Every row has a hidden score. In each pair, how much higher is the second row's than the first's? 10 means about the same, 20 much higher and 0 much lower. The score is a weighted sum of the row's numbers plus the product of two more (or one squared), each taken from its middle value.
[ -3  -5  49 -18 -10 -25 -39  44 -17 -23  -2  33   6  -9  18  -6]
[ -8 -19  -7 -11   2  18  21   7   7  -8  -9  10   8   1   2 -10] ~ 12
[ 22 -11  22   7  -8 -44 -12  -1 -18 -23 -24 -20 -16 -32  16  -8]
[ 21 -33  -4  32  43   2  11  19 -44 -20  25   7  12 -31  15  15] ~ 5
[  8  15 -25  23  53 -33   0  -8 -29  19 -26 -34 -14 -43 -33  52]
[-27 -32  19 -15 -30  10  -8  12  46   4 -34 -23 -10  -5  17  14] ~ 15
[ 44  -9  -2   9 -10 -42 -30  -7 -13   1  -1 -19 -14 -31  17  15]
[ 11  -7  12 -37 -39  17  -2  12 -30   1  14  40  25  19 -23 -37] ~ 9
[-25  23  45  33 -15 -20  -5  -7  36  43 -11  11 -46  12 -27  13]
[ -2  34   0  13  27  35 -57  35 -25 -59 -36   8  45 -18  25 -10] ~ 13
[-23  16  20 -20 -31  19  13  -7  52 -19 -43 -38  10  -1 -28 -28]
[ 16  12 -47   8  -9  20  -9 -51 -12  17 -17  11 -38  21  15  33] ~ 6
[ -2  29  33 -49   6   1  24  27 -30   7   3  47  26   3  22   9]
[ -5  -6 -18 -31  11  16  23 -20   9   3 -17  -6 -20   1 -22  -6] ~ 10
[ 17  -9  20 -42 -55 -22 -16  -9 -11   1  -5  56   7  66 -30  -8]
[ 20 -10   3 -17 -10   1  15  -6 -20  54  -1  37  11  19  25  19] ~ 10
[ -1 -54 -23  49  34  65  32  39 -36 -48  21  24  10 -26  61  11]
[-26  19  25 -46  -5  27  41  15   4  24 -24  11  11  -8  24  17] ~ 17
[ -71  -29  -50   50   -6   50  -55  115    7 -101   52    7   60   67
   65  -29]
[-14  17  30  43  30 -54 -21 -30  21  30  59 -16  -4  31 -12   2] ~ 4
[-31 -16 -16  -5   9   1   5  10  11  -2 -14   6  -6   5  -6 -13]
[ -3   9   0  11 -22  16   0   0   8   5 -33  -7  -6   0  12   5] ~ 10
[ 40  40  -8  26  42   2 -78  -3 -79 -41   0  53  11   8  -6 -14]
[-45   8 -48   6  10  26  32  19 -14   0   4 -17 -14 -26 -43  13] ~ 10
[-30  -9 -32   9  -9  29 -13  49  12 -50  28   6  41  47  21 -13]
[-27  22  -4  10  16   9 -11 -34  36  46   4   6 -47  10  -5  41] ~ 5
[-34  -8 -35  14  -7  31 -17  57   6 -56  29   6  41  53  24  -9]
[-24 -34 -22  27  -6  18 -30  16   7 -42 -25 -17   7  21  38  -7] ~ 10
[-12  -9  33 -12  73 -39 -61  -6  20  35  45   8 -67  60 -45  30]
[ 21  19  46 -49  13  -4  41  22 -18  43   2  15   9  22  16  16] ~ 18
[ 76  -9 -33  15 -60 -49 -67 -44 -14  -2   1   8 -72  -4  44  20]
[ -4 -22  12  -9  22  27  69  46 -43  -8  29  56   8 -11  41  11] ~ 15
[-15 -38 -76  56  34 -54 -15 -39  53  62  -2   7  13 -29  -4  32]
[ 56 -11 -36  42 -36  35 -17 -39 -21   3 -36 -25 -27  18  -6 -11] ~ 9
[-23  21  19 -44 -10  21  37  -6  81 -18 -50 -39   9 -29 -30 -31]
[ 11   6   9 -19 -41 -29   0 -25   6 -16  -7  20  -8  50 -21  -4] ~ 11
[-14  17  16 -23 -34   7  14  -4  39 -20 -32 -23   8  12 -32 -30]
[ 12   6  26 -18 -43   2  13   8 -11  18 -18  22   6  17 -24 -20] ~ 9
[ 41  31  36 -18 -91   4 -27  -2 -32 -35  43  42   9  20 -45 -85]
[ 16   8  17 -18 -53   5  -8  -8 -11 -16  20  29   6  13 -24 -49] ~ 15
[-42  -9 -21   3 -10  60  -3  -6  46 -10 -64 -46   9 -23  15   3]
[-57  -8  -7  34 -56   4  14  45 -41 -84   3 -47 -41 -81  -9 -48] ~ 8
[  0  -9  29 -57   0   2 -56  27   2 -29  -1 -26   4 -10  -6  -2]
[ 13   8 -24 -22  10  16  -3  11  -6 -12  16   7   9  39  -5   6] ~ 12
[-33 -24  12 -20 -23  14  -4  14  36   0 -25 -23  -5 -12   9   7]
[-45   7 -28  -3  18   6  14   8  11   8 -36   8 -15  -6 -12  -1] ~ 10
[ 34 -46  34 -19 -12  36  50  69 -70 -29  35  81  51  19 -10 -46]
[ 15  -3  12  -1 -24 -35  -5  -6 -11   1  19 -12  14   2  29 -11] ~ 10
[ -4  -9  -5  14 -40   0 -46 -10  10 -29  -3 -25  11  19  -8  20]
[ 38 -46  -4  24 -50 -49 -32 -52   8   1 -44   6 -34 -25  36 -48] ~ 11
[ -4  14  17   4 -52 -17  -8 -31  10  15 -23  29 -33  19 -10  12]
[-52  15   7  18  49 -35   1  -8  43  45  10   8 -47  29 -63  44] ~ 9
[ -1  37   1 -18  18  21 -15  36 -15 -34  17  29  59  15  -6 -14]
[-38  -9  22   1  -6 -16 -16   8  40   4  17  -7  10  21 -22   6] ~ 10
[ 20  10  42 -19  33   2  -8  14  -9   4   1   5  30  -7  -6 -34]
[-31 -62  16  10 -32 -24 -39  44  10 -23  -1   8 -17  21  47 -13] ~ 13
[ -3  24  29 -46 -37 -25  17  -5 -21  27  -2  67 -18  47  25  46]
[-63  26 -54   8  26  25  48  20 -12   8 -10 -21 -34 -40 -65  24] ~ 6
[-26  18 -33 -19  -8  52  14 -35  34  22 -50 -19 -21 -34  24  17]
[ 24  26 -38   6  27   7 -14  23 -19 -26  29 -22  42  24  -7  47] ~ 9
[  -2   94 -105  -19   -7  100   13   -9   10    2    2   11    7   17
   47   87]
[ 47 -56 -34 -36 -11  75 -66 -58  10 -68 -31 -73 -49  19  19 -28] ~ 10
[ 25  17  48 -46  27   2  38  15 -15  47   0   3   8  17  19  15]
[ 52  15  20  19  -1 -53 -18  -8 -21 -20  -2 -25   9  12 -28  -2] ~ 5
[ 22  44  44 -43 -31 -21  33  21 -12   0  -1  31  10  42  -4  -7]
[-37 -13 -38  16  -7 -65 -20 -44  42  30  -3  39 -25  20 -10  55] ~ 10
[ -6   9  14 -41 -28 -15  17  -5 -11  15  -2  44  -4  36  12  25]
[-43  13 -41   0  14  16  33   0  -6   3  -6  -9 -13 -19 -42  14] ~ 7
[-11  16 -31  34 -31  51  15  18 -41 -44   3 -40 -11 -13 -33  -9]
[  7  -4  24 -18  22  19  13 -10  30  21 -20 -40   8  -2  -8  -8] ~ 15
[-17  24 -47  61 -43  77  14  38 -70 -65   4 -69 -25 -26 -51 -10]
[ -2 -10  20 -21  44 -23 -37  -4   9  18  25  10 -31  47 -32  13] ~ 13
[ 10  -7   7  -1  54 -23  14   2  33  54  -1 -30   5  -9  -5  15]
[ -5 -26 -30  28  12  47   6  15 -10 -38  -8  -2   9   0  34  16] ~ 6
[-16  17   0 -29   3   2  44  10  -5  21 -22  19  -5   2  -7  16]
[-48 -23  -4  -3  -8  26  -1   9  35 -12 -27 -22   9 -11   7 -21] ~ 10
[ -2 -41  -4 -20  24   1 -46  27 -27 -26   1  10 -21  19  25 -38]
[ -5 -10  57 -17 -10 -26 -51  55 -22 -27   2  39   8 -13  25  -6] ~ 7
[ 39  -8 -21   0 -29 -20 -27 -27 -11   4  -2   4 -31  19  13   8]
[ -4  11  32   4 -44 -19  17  -5   9   3 -37   7 -30 -17  12 -24] ~ 13
[ -2  -8  -2 -19 -37  31  13  52 -52 -29  28   9  42  14 -65 -41]
[-61  25 -63   9  28  30  48  28 -16  10 -11 -17 -27 -44 -61  29] ~ 10
[ 23  -7 -46  25 -12  28 -29 -26   0 -22 -29 -19 -10  41  18  33]
[-37  28  -6  52  -1 -33  16  -6  45  62 -37  10 -26 -56  -6  25] ~ 10
[  3  -7  18  34  37 -48 -39  -5   6  21  24 -22 -14  15 -28  40]
[ 18  -9  19 -41 -60 -25 -10 -13 -16  -2  -1  59   3  72 -26  -3] ~ 14
[ 36  -8 -19  25  17 -20 -29 -32 -32   1  -1 -18  -9  14  -5  40]
[ 16  38  25   1  21 -14 -14   4 -32 -23  16  15  55 -28  12 -42] ~ 12
[ 10   4 -14   5  -7  -1   2 -16  -5 -10   4 -16  23   5  21 -14]
[ 33  -8  16  -1  26 -18  -6  -7  -7  17  -3 -33   8  -2  -5   8] ~ 10
[-38  -7 -25   6  -9  43  13  22   4 -22   3 -33  13 -22 -27 -11]
[  4   6   1 -15  34   1  34  -4  12  38 -21 -17 -11  -2 -25  11] ~ 14
[-20  11 -22 -20  -7  36  13 -24  28  16 -35 -11  -8 -20  15  10]
[  0  22  -8 -48  23  34  39  25  12 -26  63 -23  68  53  20  24] ~ 13
[ -2  59 -10 -50  28 -30  79  -7  42   7 -40   6 -25 -13 -74  -6]
[-26 -33 -32  36  -9  30 -39  16  10 -40 -28 -20   7  18  48  -2] ~ 12
[ -5  18 -30  29  21 -54  15 -29  15  24  25 -17  30 -36  17  -5]
[ 31  -6 -73  46  -9  33 -54 -40 -25 -30 -36 -28 -24  50  28  53] ~ 6
[ 38  29  -7  12 -79   7 -18 -48 -26 -26 -44   7 -61  52  -8  22]
[-48 -35 -53  61  68 -22  39  19  33  16  22  34   9 -56  20  36] ~ 8
[ 21  -5  -3  33 -34   3  -9 -28   9  41 -28   8 -16  -6  -8  -9]
[-48  11 -43   8  18  28  33  17 -15  -9   3 -23 -14 -26 -50   6] ~ 10
[ 20 -35  24 -74  21  28  14 -32   9 -23  27 -50  11  20  22 -32]
[ 25 -14  -5 -18  -8   2  10 -13 -16  46  -3  35   9  18  18  15] ~ 8
[ -57   53  111  -15   -3    1 -104  113    7 -100   -1    7  127  -98
   -6  -66]
[ 88  34  -4 -27  41 -40 -35 -48 -85   1  43 -34   3 -24  37 -49] ~ 11
[-50  83  -1  34 -12   1  55  -7   7  74 -95   7 -80 -73 -47  32]
[  0  37 -21   1  -9  21  33  -6 -12  -3 -41 -14 -27   0 -25   7] ~ 9
[ 14 -10  12  26  36 -45 -33  -6  -3  13  17 -24 -12   1 -22  35]
[ 13  -8 -29  49  55 -60 -25  -8  -6  23   2 -32   6 -46  -4  52] ~ 9
[ 21  -5  -3  28  16   2  33  -6 -39 -17  46  14  33 -32  39 -31]
[-27 -10  20 -40 -29  41  14  13  36  -1 -47 -15  31   1 -27 -28] ~ 15
[ 35  -3   1 -20  -7   2  19  -3 -41  73  -2  52   9  17  38  35]
[  0  48 -33  10  -5  28  41  -4 -20   1 -60 -13 -54  -8 -40  14] ~ 10
[ 34  -9 -22  20   8 -15 -26 -26 -32   2  -1 -18 -19  14  -7  29]
[ -5   5  94 -14  -1 -39 -76  84 -39 -41   6  58  17 -29  32 -16] ~ 8
[-26  13 -21 -17  -9  45  12 -24  43  19 -48 -21  -9 -27  15   9]
[-28  13  16 -37 -10  26  36  -6  75 -16 -47 -36  10 -28 -23 -24] ~ 11
[-39  25  24 -50  -7  35  46  23  13  27 -34   6  12 -16  25  18]
[ -7  -9  -5  -2  14   7  -3  -6  15   2 -24 -32   9 -24  -6   9] ~ 7
[ 20 -26  -7   0  -6  -1  11  10  -7 -15  21  26 -11 -19  30  -7]
[-26  35 -45   1  54 -15  40  -6  -8  37 -44 -12 -32 -43 -43  52] ~ 11
[-19  25  12 -32  -8  18  42  45 -43  12  16  21   9  -1   6  22]
[ -5  19  -5   9  -7 -57   9  -5  40   0  -1   8  13  21 -33  -6] ~ 9
[-34 -34  20 -19 -34   5 -16  18  42   2 -32 -25 -17 -11  16  13]
[  9  -6  23  49  57 -63 -52  -7  -3  22  27 -34 -15   3 -36  53] ~ 4
[ 23  18 -36  37 -10   3 -14 -30 -13 -25  -5 -48  31  -9  43  -3]
[ 31  -3  -4  44  10  -3  38 -11 -50 -21  60   2  42 -42  50 -41] ~ 8
[ -4  26   5 -58  28  33  53  26  10 -28  68 -34  83  54  34  23]
[ -1  36  -1 -17  12  18  -6  30 -10 -30  20  27  47  17  -6  -4] ~ 4
[ 36  57  24  18  18 -37 -14 -21 -57 -22  37  -5  87 -46  31 -70]
[ -4  12  -4   0 -26  41  15  -9   9 -16 -39 -34 -10  -2  -7 -11] ~ 10
[ 30 -75  -4 -21  17  63  11  -4 -15 -57  32   5 -32 -13  28 -45]
[-44  -8 -28   6  -7  67 -12  -3  53 -25 -71 -62   5 -25  15   6] ~ 12
[ -7 -11  17  24  -4  29  37  17 -15  -3   3  33 -11 -25  18  -8]
[-46  19 -48   2  20  15  37  13 -10   4  -5 -14 -20 -18 -52  14] ~ 10
[-23 -31  17 -20 -34   1  -8  13  32   1 -23 -19 -10  -5  17  12]
[  1  10  -4  -1  -6   0  12 -23   6   0   1 -33  28 -19  14 -26] ~ 9
[-37  28   0  19  29  -6 -28 -41  50  64   3   8 -65  23 -15  61]
[-36  -9  12  -4   6   7  -2  -6  38  15  -5 -14  -7  21 -22   8] ~ 14
[ 24 -19  -1 -15   7  -1 -10 -20  -6  -2   0 -19  -3   6  -7  -3]
[-41  -8 -47  20  15 -51  -1 -20  50  36  -2  28  -6  -1  -5  39] ~ 10
[ 35  24  65 -16 -75 -63  12  -2   5 -59 -36   6 -25  17  -4 -71]
[-29  -9 -25   3 -29   4 -15  -8 -13 -18  22   6 -13  18 -30  13] ~ 5
[  7   9 -19  11  -6  -6  20 -14 -17  -6  30 -16  24  -7   0 -26]
[ 18 -12  -3  33  19   5  37 -10 -38 -19  45  13  31 -27  40 -41] ~ 9
[-44  12 -45   2  15  21  34  15 -12   2   4 -15 -12 -31 -41  10]
[-19 -29 -17  21  30   2  30  11  12  -2  21  24   8 -19  12   8] ~ 10
[ 27  23  61 -53 -41 -63  47  -5  43 -49 -34   9 -25 -12   6 -74]
[ 32 -10 -51  -9  29  43 -60  -5 -25 -35 -48 -38 -26  17  37  34] ~ 6
[-120   55   -8   38   53   55   69  -62   70  102   -9    5    4  -42
 -122  -13]
[ -3 -33  -3  39  25 -23 -42  24 -19 -23   7 -14   9  -8  19  -8] ~ 9
[ 20  34  17 -19  -8 -19  27  -6 -27  20  14  12  27  -1  38  -8]
[ -8 -34 -33 -16  25  -6 -12 -31  40   4  -1 -20 -19 -13  -7  -1] ~ 7
[ 28 -41  26  11  56  29  44  24 -23   1  31   4  10 -15  23 -11]
[-39  55 -14   8   3   7  51  -5   8  54 -66   8 -55 -42 -41  26] ~ 9
[-75 -14 -15  54  63 -69 -19  -8  87  63  33   7 -25   9 -39  67]
[-26  -7 -49  24  15  -2  -1  -8  31  13 -22 -12  10  -7  12  31] ~ 13
[ 33  -9  -8 -17 -16  -2   9  -5 -25  66  -4  41   9  19  32  25]
[ 57  21 -35  41  50 -26 -45 -37 -47  26 -35 -54 -21 -72  24  78] ~ 1
[ -7  -5  35 -21  20  28  71  56 -52   3  29  67  11 -10  52  20]
[-13 -38 -31  38  23  56  16  28 -20 -49   3  10   9 -13  47  15] ~ 4
[-23   8  -9  -2  19 -13   1   3  19  -4   4  13  22  -6  -4  -4]
[ 57 -42  19 -51  20  34 -24 -34   8  -8   2 -52 -22  18  -7 -40] ~ 11
[ 31 -49 -44 -17  -5  76 -62 -42  10 -65 -44 -72 -38  20  34  -6]
[ 14   9  -3   3 -15 -14  12 -38  -7   3  15 -33  36 -16  20 -34] ~ 14
[ -4 -28 -28  25   8  43  10  11  -3 -34  -6   7   9  -2  36  12]
[-45  -8 -51  30  -8  92 -30  -8  56 -35 -94 -89   7 -27  38  36] ~ 9
[ 38  -1   1  75 -59   3 -31 -56  11  81 -51   7 -42 -31 -10 -13]
[-70  -9 -41  21  31 -13  11  -6  81  34 -33 -31  14 -51  -9  25] ~ 15
[ 33 -78  -3 -20  29  73  13  -8 -28 -59  31   9 -29 -11  27 -43]
[ -3  44 -10 -17  -8 -24  40  -5   3   5 -29   6 -18  18 -60  -5] ~ 13
[-21  32 -45 -18  11  17  31 -24   6  35 -35   4 -28 -19  -5  27]
[ 26  51  23 -19  -8 -28  38 -10 -48  23  28   6  40  -9  49 -12] ~ 12
[ 28  25  55 -85 -41   1  45  61 -57  28  -2  74  41  55  -6  -7]
[ 22  -9  -1 -19 -14 -11   0  -6  13  12  -1  -5  -4   6   4  -5] ~ 9
[-40 -53 -45  64  74   4  56  33   5  -3  42  52   8 -70  33  29]
[  9  20  22 -17  -7 -11   1   7  -5 -23  -1  23  25  24 -17 -34] ~ 16
[ 22  16  22 -20  -3 -20 -40  22 -17 -25  -2  37  17 -34  13 -34]
[-64  32 -21   3  34  23  54 -31  34  58 -19   5 -11 -25 -69   9] ~ 14
[-57  -4 -33   9  25  -4  20  20  13   3 -32   6 -18 -11 -10  -5]
[-12  16  25 -13 -35  12  12  -4  52 -23 -40 -27   6   5 -33 -35] ~ 9
[ 21  19 -32   8  22   4 -18  22 -20 -23  29 -22  33  18  -8  44]
[ 29 -40 -35  11 -44 -32 -54 -78  13  29   0  44 -28  55  -8  21] ~ 11
[-65 -40  27  11 -41  -1 -50  59  43 -57  -2 -27  37 -13  26 -40]
[ 12 -31  12   5  32  24  36  16 -12  -6  23  19   8  -7  17  -8] ~ 9
[ 15   7   1  -5 -25   2  -1 -10   9 -30 -15  -6   7  36 -14 -11]
[ 14  27  -3 -20 -25   1  13 -28   5  -2 -17   9  -8  20  -7  -8] ~ 9
[-28 -33  20 -18 -37   5 -10  17  46   0 -24 -20 -15 -10  16  16]
[-68 -44  19  24 -37   1 -51  66  37 -55  -3 -23  33 -14  32 -44] ~ 10
[ 32  23  27 -20 -12 -34 -52  18 -21 -24   1  35   3 -49  33 -35]
[ 32  -9  29 -54 -76  34 -15  28 -59  -3  25  77  44  19 -41 -74] ~ 9
[ 20  -7  -4  21  32 -21 -22  -5 -13   1 -16 -53  10 -36  -9  27]
[  1  -7 -24  26  34 -41  -7  -2   1  24  -1 -15   7 -25  -8  26] ~ 11
[  0 -36 -57  37  17 -21 -15 -39  31  47   0  10  13  -8  -9  15]
[ 29 -25 -20  -2 -19 -16 -17 -26  11  13   1  10  -6  -2  13  -4] ~ 10
[ -3 -26 -34  29   4  43  -3   6  -7 -43 -18  -7   7   3  41  20]
[-26  17 -52   8  21  -5  16  18  38   2  26   7  31  20  -7  37] ~ 11
[-26  16  42  28  -3 -25 -27  -4  29  39   1   9 -41  24 -31  17]
[ -1 -20 -14 -18  -8  20   3  -7  -2 -18  10 -12   0   8 -16 -21] ~ 11
[ -1 -28 -39  20   8 -20 -10 -28  28  33  -4   8   4  -1  -7   9]
[-19 -63  -6  35  27  36  29  50 -27 -44  34  44  12 -25  47 -27] ~ 10
[ -5 -31  41 -41  -8 -23   9  17  11   0  27  -6   4  18  40  15]
[ 15  11  32 -55 -24   4  29  30 -26  18  -2  43  25  36  -8  -7] ~ 9
[ 20 -31 -22 -24  -8  41 -28 -32   8 -33 -21 -28 -10  20  10 -14]
[-34  19 -42 -10  19   8  39   3   3  13 -15  -5 -16 -18 -38  17] ~ 9
[ -3  37  66  29 -81 -26  12  -7   9  10 -73   7 -64 -54  25 -39]
[ -8  15 -10 -38  11  24  29  16   8 -19  39 -13  53  43  20   5] ~ 8
[ 22  17  15 -21  -8 -21 -36  17 -13 -18   7  31   8 -30  18 -33]
[-48 -32  -4   4  -5  20  -8  15  32 -18 -23 -14   9  -4  14 -32] ~ 18
[  1  -8  29  50  57 -58 -52  -5  14  31  32 -24 -23  17 -43  55]
[ 20 -60  -8 -14  20  48  26   2 -22 -42  28  15 -11  -5  23 -28] ~ 13
[-44  23   2  25  32  -3 -27 -40  50  64  12  10 -64  25 -18  57]
[ -6  11  -8  38 -30  31 -12  -8  10  -5 -50 -23 -13  -3  23  16] ~ 13
[ 22  -8  20 -39  19  19 -34  -5 -14 -41  -3   8  10  -5  -7 -51]
[ -4  48 -14 -16  13  31  -7 -18 -10  13 -32  30  -1 -29  22   0] ~ 10
[ 16  -2   1  30 -33  -1  -7 -31  10  43 -25   7 -19  -6  -8  -9]
[ 38  46   9  25   7 -42  -4 -31 -51 -10  45 -18  68 -36  34 -62] ~ 12
[ 78 -11  -4  30   1 -83 -71  -4 -39   1  -1 -46 -29 -67  31  37]
[-35 -55 -36  56  66  15  56  38  -9 -20  45  54   9 -60  37  20] ~ 6
[ -3 -10  88 -22 -53  48  11  -5  15  39  45  53 103  63 -98 -94]
[-39  -6 -40  17  -9  40 -25  69  10 -64  38   6  42  56  30 -11] ~ 10
[-38  66  -3  18  -8   1  51  -7   9  62 -75   7 -65 -48 -42  26]
[ 72  32  31  22  24 -37  12 -50 -31  27  42 -65  48 -18  34 -46] ~ 9
[ 75  33  34  24  22 -39  17 -48 -32  36  40 -74  51 -22  31 -45]
[ 38 -46  32 -62  -5 -41 -66  30 -34   0  -4   7 -74  17  31  23] ~ 12
[ 27 -45 -44 -12  -8  67 -55 -37  14 -59 -39 -64 -27  13  30  -3]
[  1 -41 -31 -19  20   5 -15 -41  42   0   3 -21 -16 -10 -10 -12] ~ 10
[-27  11  42 -11  19 -22   8  12  17  41  26  28 -13  40 -16  34]
[ 59  24  32  16  22 -28  13 -41 -28  33  31 -55  38 -13  28 -41] ~ 11
[ -4 -15  36  60  65 -74 -60  -8  11  30  30 -29 -31  25 -44  62]
[ 20 -17  31 -51  -2 -29  22 -12  10   0  33 -20  12 -11  51 -10] ~ 15
[ 28   5 -16  11  21 -11 -14  11 -16 -13  11 -22  25   5  -5  38]
[-25  -4  -6  -1 -25   7   8  11 -12 -28   2  -9  -8 -16  -9 -26] ~ 11
[-68  -9  -7  49  59 -61 -16  -6  81  60  32   8 -21  19 -38  54]
[ 29 -68  21 -52 -34   8 -43  -9  13 -26  -2 -25 -49  21  16 -16] ~ 14
[-74 -11  31  26  31   5 -25  -4  86  29  -4 -35 -27   8 -41  25]
[ -1  12  14  27  11 -40  -7 -29   9  20  42 -27  10  25  -3  -8] ~ 12
[ 18  -7 -29 -12  12  26 -27  -6  -9 -19 -25 -19 -11  18  20  13]
[-12 -10  24  28  36 -42 -34 -10  21  26  28 -10 -20  32 -33  33] ~ 8
[ 14   7   9 -37  -6   1  31  12 -32  50  -3  44   4  20  30  23]
[-41  -8 -10  24  -2 -69  12  -5  51   8 -33  10 -24 -55  26  -5] ~ 8
[ 33 -42  33  15  59  31  43  29 -24   3  33   5  15 -13  25  -6]
[ 22  53  19  -8  -8 -29  35 -15 -43  18  33  -2  42 -12  44 -15] ~ 9
[ 67 -11 -42 -25  30  -1 -58 -45 -67   0   0   7 -63  55 -10  25]
[-40  32  -2  59 -15 -33  17 -10  46  63 -37   6 -30 -54  -7  30] ~ 10
[-34  22  -4  14  27   6 -19  27  43   1  65   9   9  87 -33  51]
[ -2 -38  -5  40 -10  27 -16 -65  38  48  28   9  35  20 -35 -36] ~ 9
[-28 -63  -6  33  19  29  14  41 -17 -44  28  37  12  -7  39 -32]
[ 21  -9  -3  24  37 -30 -25  -7 -25  -3  -5 -44   9 -32 -17  28] ~ 8
[ -2  10  11  -1 -40  -8   3 -26  10  18 -17  15 -20  16 -10   7]
[ 30 -42  17 -19 -64 -56 -44  23   8   1  -5   8 -50 -15  54  17] ~ 13
[-11   3  22  -1  -5 -27  -1  -7  26   5  17   5  -7  45 -33  -6]
[ -8  34   3 -68  41  38  60  37   9 -34  98 -43 101  60  41  29] ~ 15
[-22   3   4  -1   8 -10  -2   1  29   7  29   8  -2  46 -21  18]
[-20  29   0   2 -11   0  28  -3  13  34 -37   8 -30 -21 -22  10] ~ 10
[ 17  10  14 -41  -7   1  31  14 -25  45  -5  46  11  17  31  25]
[ 26 -37  -2  39  49   0  13  23 -50 -25  29   5   8 -40  22  18] ~ 4
[ 39 -12  23 -20   0 -21  -9   1  11  24   2 -22 -11  -4  11  -5]
[ -1  -7  27  -6  24 -15   1  -6  27  25  16 -10  -5  35 -21   6] ~ 8
[-21  -9  16 -23 -20   4   7  -7  30 -12 -37 -13  -4 -15   8 -24]
[ -9  -8 -14   2  -3 -34   0  -7  31  17   2   7  -5 -20   9  11] ~ 6
[ 28  23  26 -51  60  -2 -51  23 -55 -26  -2  43  10 -18  -7 -38]
[ -3 -15 -57   6  20   5  11 -33  11  47 -27   6 -21  -8 -34  17] ~ 12
[-31  44  -9   5  -3   5  38  -9  10  46 -55   6 -45 -35 -34  19]
[-11 -30 -25   2  -8  29   0 -30  40  17 -28 -21   5  -8  -7  -3] ~ 9
[-25  -8   5   6  15 -18  -5  -7  32  22  19  11  -4  31 -22   9]
[-32 -53  -5  18  29  61  47  31   3 -27   5  13   9 -43  32  -7] ~ 9
[ -5 -53  81 -55 -26 -44   2  44   5  -1  36 -29  -3  17  70  39]
[-56 -44  -2   8  -9  21 -16  27  28 -30 -18 -10   1  -3  33 -42] ~ 6
[  1 -44  -5 -22  29   3 -58  27 -29 -29  -1   7 -31  20  28 -42]
[-48  20 -51   0  29 -16  37  -8  30  44 -27   7 -18 -31 -30  35] ~ 8
[ 69  35  -5  19 -47 -74 -22 -44 -21   1  37 -28  11 -56  66 -46]
[ 57  -7  31  16  57 -30 -16  -6 -20  24   0 -52  10 -16  -6  22] ~ 13
[  1  21  30 -53 -33 -23  21  -7 -27  28  -1  68  -5  50  26  54]
[-21  11 -20 -19 -10  32  14 -22  28  14 -32 -10  -2 -14   9   3] ~ 7
[ 43  -9 -20  27  22 -30 -37 -23 -43   1   3 -21  -5  -2  -4  36]
[ 15  15  38 -61 -30   3  39  38 -33  21  -1  52  27  40  -2  -3] ~ 15
[ 13   6  -6  -1 -27  13  -9  -4   9 -27 -19  -9   6  34  -2  -8]
[-18  12  20 -13 -30  19  17  -7  49 -18 -39 -32  12   0 -29 -30] ~ 10
[ 13  15  16 -17   1 -14 -27  16  -9 -21   0  31  14 -23  10 -32]
[ 37  21 -36  21  34  -5 -23  20 -29 -26  29 -32  43  12 -10  57] ~ 11
[-55  12 -54  10  14  28  34  25 -24  -6   8 -28 -18 -38 -65  14]
[-51 -11 -14  33  42 -49  -9  -7  60  43  21   8 -11   9 -26  43] ~ 11
[-80  35 -80  17  71 -33  46  -6  46  66 -42   9 -33 -61 -51  66]
[-15  11  14 -37 -10  12  30  -9  61 -22 -29 -26  10 -11 -24 -26] ~ 12
[  1  -9  37 -20  85 -42 -77  -5   9  39  44   9 -84  68 -50  33]
[  1 -11   1  15  19  -1 -16  -8   4   0 -25 -48  10 -32  -8  20] ~ 13
[  3  55  11  27  52  47 -90  52 -47 -86 -46  20  69 -44  39 -25]
[ -7   9   8  -2 -40 -16  -6 -24   7  16 -20  26 -21  19  -8   6] ~ 8
[ 61  18  19  19   5 -62 -27  -9 -30 -16   0 -37   9   6 -34   3]
[ 63  -2  31 -19  -4 -28 -17  -6   7  34  -2 -29 -19  -7  23 -10] ~ 15
[-36  28  -4  19  24   3 -21  30  44  -4  68   5  11  90 -42  57]
[-10 -26 -32 -12  16  -8  -5 -24  35   9  -2 -10  -7  -9  -6   4] ~ 9
